The rows below fall into families. The same turns and mirrors carry the whole set onto itself and the rows of a family onto each other. For each named row, which other rows are in its family? Write them in the order they are listed.
These 36 rows form 6 families of 6 rows each.
zized: [ 16   2   6 -34 -16  -6 -18  16  -6   8]
porem: [-11  11 -23  20 -16  -2   4   4 -15   2]
gulik: [  3 -32  30 -48  -9  17  13 -18   7 -14]
Saro: [  9 -35  29 -44 -11  13  -3 -10  20  -8]
suz: [-22 -18  -1  31   2  19  16 -27   4 -40]
durok: [-19   9 -17 -21 -29  27  -6 -42  15 -16]
nika: [  1 -38  34 -33   5  20  17   3  11 -24]
Sok: [ -9 -16   6 -23 -37  -1 -24  18   1  10]
mirod: [ -4  -2  -1  11  24  16  15 -34   0 -47]
Tibo: [ 14 -18  23 -20 -24  -6 -22  23   1   7]
dufu: [-31   5  -8  -8 -32  30  18 -36  -6 -35]
luv: [  5 -49  15  13  10   3   6  16   0 -20]
kozad: [  1  31 -17   3 -16  -1 -15 -16 -11 -10]
Bire: [ 22 -17  11   8  19   5 -22  15  17 -29]
dezu: [ 14 -28  20   0  16  -3  15  27   9 -10]
mep: [-21  15   3  19 -20  -2  -3  -1 -38 -14]
laveb: [-12  14  -3  10  -5   4   2 -44  19 -49]
rop: [-27  20  -1 -16 -42   9  -8 -36   9 -29]
Lurud: [  4 -34   6 -40  -9  23  -5 -15  36 -21]
Laf: [ -5  13  -7  19   5  25 -15 -33  12 -46]
Noza: [ -2 -28  24 -21 -19  -2  -4  25 -29   1]
Taz: [-16   4  -5  27  -4  21  14 -26  -4 -49]
tav: [-18  24 -17   9 -31   2  12 -11 -25 -19]
fopup: [ -5   7   3  26   9  14  -2 -26   2 -56]
fibiv: [ -8 -24  24 -30 -20   9  10  31   2   9]
lofu: [ -7 -32  34 -40  -1  17 -10 -25  16 -33]
Lave: [-14  26 -10  22 -26 -11  -8 -14   1 -21]
Zedo: [  3 -10  24 -13 -23   0 -10  31 -17   2]
gok: [-31  -8   4 -26 -28  15  22 -40 -12 -14]
Dase: [-38  -2   5 -29 -34  34  -1 -20  -9 -22]
rike: [ 19 -23   3  18  22 -17  -2  -3  13 -13]
fomag: [ 23 -35  21  -2  12   3 -10   8  24 -17]
Bon: [  1 -53  20 -37  -6   9  20 -12   0 -17]
sesu: [-31  -3  -5 -23 -40  29   7 -35  13 -24]
Dese: [ -2  25 -17   4 -22 -11   3 -10 -17  -1]
Bal: [ 14 -36  11  20  14   6   6   9  24 -20]

The rest of the family of rike: porem, Sok, mirod, lofu, Dase
The rest of the family of fomag: Saro, Tibo, dufu, Taz, tav
The rest of the family of rop: nika, dezu, laveb, fibiv, Lave

The rows below fall into families. The same turns and mirrors carry the whole set onto itself and the rows of a family onto each other. For each named row, which other rows are in its family? Write them in the order they are listed.
These 15 rows form 5 families of 3 rows each.
nug: [-20  13  -1 -21  11   0  20 -37  10  26 -27   2  -3 -15 -28 -15  17]
navil: [-12  -7   4 -28  32   1  16 -30  18   0 -35 -23   7 -29 -37   8   7]
debo: [ 16 -24  10  12  23   0  16 -15 -53 -18  13  29   8 -25   4  22 -19]
vofem: [-11  -1  45 -24   2  20 -28  10 -32   7  26 -31  22 -33 -13   5   2]
poriv: [-35   2  44  26  12  18  40   4 -28  20   5  -8  37 -30   9 -16  22]
Rezu: [-35   1  26   1  21  28   4   6 -43  15  26 -11  36 -29  19 -25  20]
rudam: [ -9 -17  16   8  11 -25  25  10 -37 -12   6  34  10 -41  14  14 -30]
Kog: [-15   1  14   1  17 -20  45 -42   6  14 -18  -4 -15 -17 -16   8   7]
firim: [-13  -1  46 -19  14  29  10  20 -23  19   4 -25  52 -35  -6 -12  27]
rataf: [ 13 -23  22 -24  25 -10  -6   8 -36 -28   0  12  26 -42  -8  -2 -41]
kitos: [ -5  -1  -3  16  14  10  32 -40   3  12 -35  17   5 -19 -33   8  16]
ribeb: [-10 -20  -3 -26  23  -6  16   4 -46 -25  -3  40   0 -28  -8  10 -27]
butek: [ -8   4  22  26   5  24   6  -5 -27  37  15   1  43 -33  14   1  29]
zagen: [-11 -19  29 -21  22  15  -9  -3 -38 -41 -12  -3   1 -31 -48   8 -27]
rof: [-30   7  18 -21  -3  19 -12  -3  10  10 -31 -15  16 -38 -52  10   7]

The rest of the family of rudam: poriv, Kog
The rest of the family of rataf: navil, firim
The rest of the family of butek: debo, kitos

The rows below fall into families. The same turns and mirrors carry the whole set onto itself and the rows of a family onto each other. For each named row, which other rows are in its family? Write them in the order they are listed.
These 20 rows form 5 families of 4 rows each.
Sisa: [-19 -27 -17  36 -36  41   1   8   0  -2 -14   3  19  10  18   9 -19  16
 -12  17 -14  -7   0  -1 -29   2   7   4  -1 -17]
mipu: [-35 -25 -14  39 -30  29   4  10  -6   9  -8   8  12  24   7  22 -12  10
 -31   2 -11 -16  10   5 -16  -1   8  15  -4 -19]
Fuf: [-21  16 -15  37   0  -5  33 -20  16 -10   3  -9   4  16   1  38  40 -31
  18 -14  -7  27 -15 -12   0  16  -1  -4  25  14]
Gup: [  1   1  21 -19   8 -15 -35  22 -25  13   3 -16  -5 -33 -18 -15  -6  39
  -4  24 -13 -11  10   9   0 -21   7   7 -24 -22]
benuf: [  7  -7   5  -5   6  -3 -32  25 -37  11   7 -19 -16 -17 -16 -17 -35  21
 -23  26  -8 -26  16   8   0 -13   6  -2 -17 -24]
Bozep: [-39 -22  -4  28 -35  22   5  16  -2   5 -12   3  18   8   1  19  12  31
 -14   9 -23   6  13   2 -22 -14   7  23  -7 -29]
Vov: [  2  -2  18 -14   9 -23 -28  29 -13   1  -3 -17  -8 -21 -20 -21  -9  38
  -1  31 -24 -24  20   5   2  -2  13  -7 -25 -15]
rova: [ 25  40   5 -25  22 -30  -6 -15 -17   5  16 -31  -1 -19 -19   3  16 -30
  14  -4   9   8 -24 -16  24  21  -9 -19  -4  20]
gazit: [ 16  38  17 -12  44 -30 -12 -16 -14  14  16 -30 -16 -27 -14   9  15 -13
  22 -11  11  19 -22  -6  23  -2  -6   3   3  13]
nadu: [ 41  22   0 -16  40 -17 -12 -22  -7   6  19 -22  -7 -20  -7  -5  -3 -21
  19   5  28  -1 -30 -15  14  16 -14 -10   5  16]
medel: [-23  17  -8  35   1   7  29 -23  10   7  -1 -11   8  14   2  42  34 -23
  14 -26   1  35 -18 -11  -1   3  -6  20  19   6]
zutok: [-12  10 -19  28   6   8  24 -28  -1   8  11  -2   5  26   4  46  19 -37
  -8 -25  17   9 -20 -11   2  15 -15   8  21  20]
Sura: [ 31  28   1 -18  43 -25 -10 -14 -30   9  25 -28 -23 -15 -19   9  -5 -26
   1  -1  20   0 -14  -7  18   0 -19  -8   9  14]
zerif: [ 21  35  10  -8  42 -41  -5 -10  -6   3  15 -35 -20 -18 -20  -1  16 -15
  29   1   1   4 -15  -8  25  10   1 -16   5  16]
rik: [-37 -20  -9  26 -49  22   6  18  -1   4 -11  -9  22   5  11   0  -5  14
 -19   9 -31  -2  17   0 -18  19  15   7   0 -25]
Pofe: [-24  18 -14  27 -20   9  23 -22   7   4  -3 -13  20  17  13  35  27 -34
   6 -25  -5  18 -23 -12   4  32  -1  -4  17  21]
Tifu: [-39 -24  -5  32 -34  14  10  18   9 -11 -14  10  17  13   0  17  14  22
 -12  16 -32  -2  21   1 -21   5  11   6  -4 -16]
pizub: [ 13   2  10 -27  -8 -16 -24  26 -28   5   6 -27   0 -32 -22 -32 -14  18
 -12  31 -16 -13  15  -4   4   7   5  -8 -21 -26]
pepub: [ 24 -14   4 -17   4   2 -32  17 -21   3   6 -17  -3 -29  -3 -27 -33  29
  -5  38  -3 -21   5   0 -10  -3  -2  -8 -12 -17]
nofu: [ -2   7 -22  37  -1  23  21 -29  16   0  -2  -2  14  20  15  32  11 -34
  13 -16  16  13 -37 -18  -3  20  -7   0  15  15]

The rest of the family of zerif: Fuf, Vov, Tifu
The rest of the family of Sisa: nadu, pepub, nofu
The rest of the family of benuf: mipu, zutok, Sura

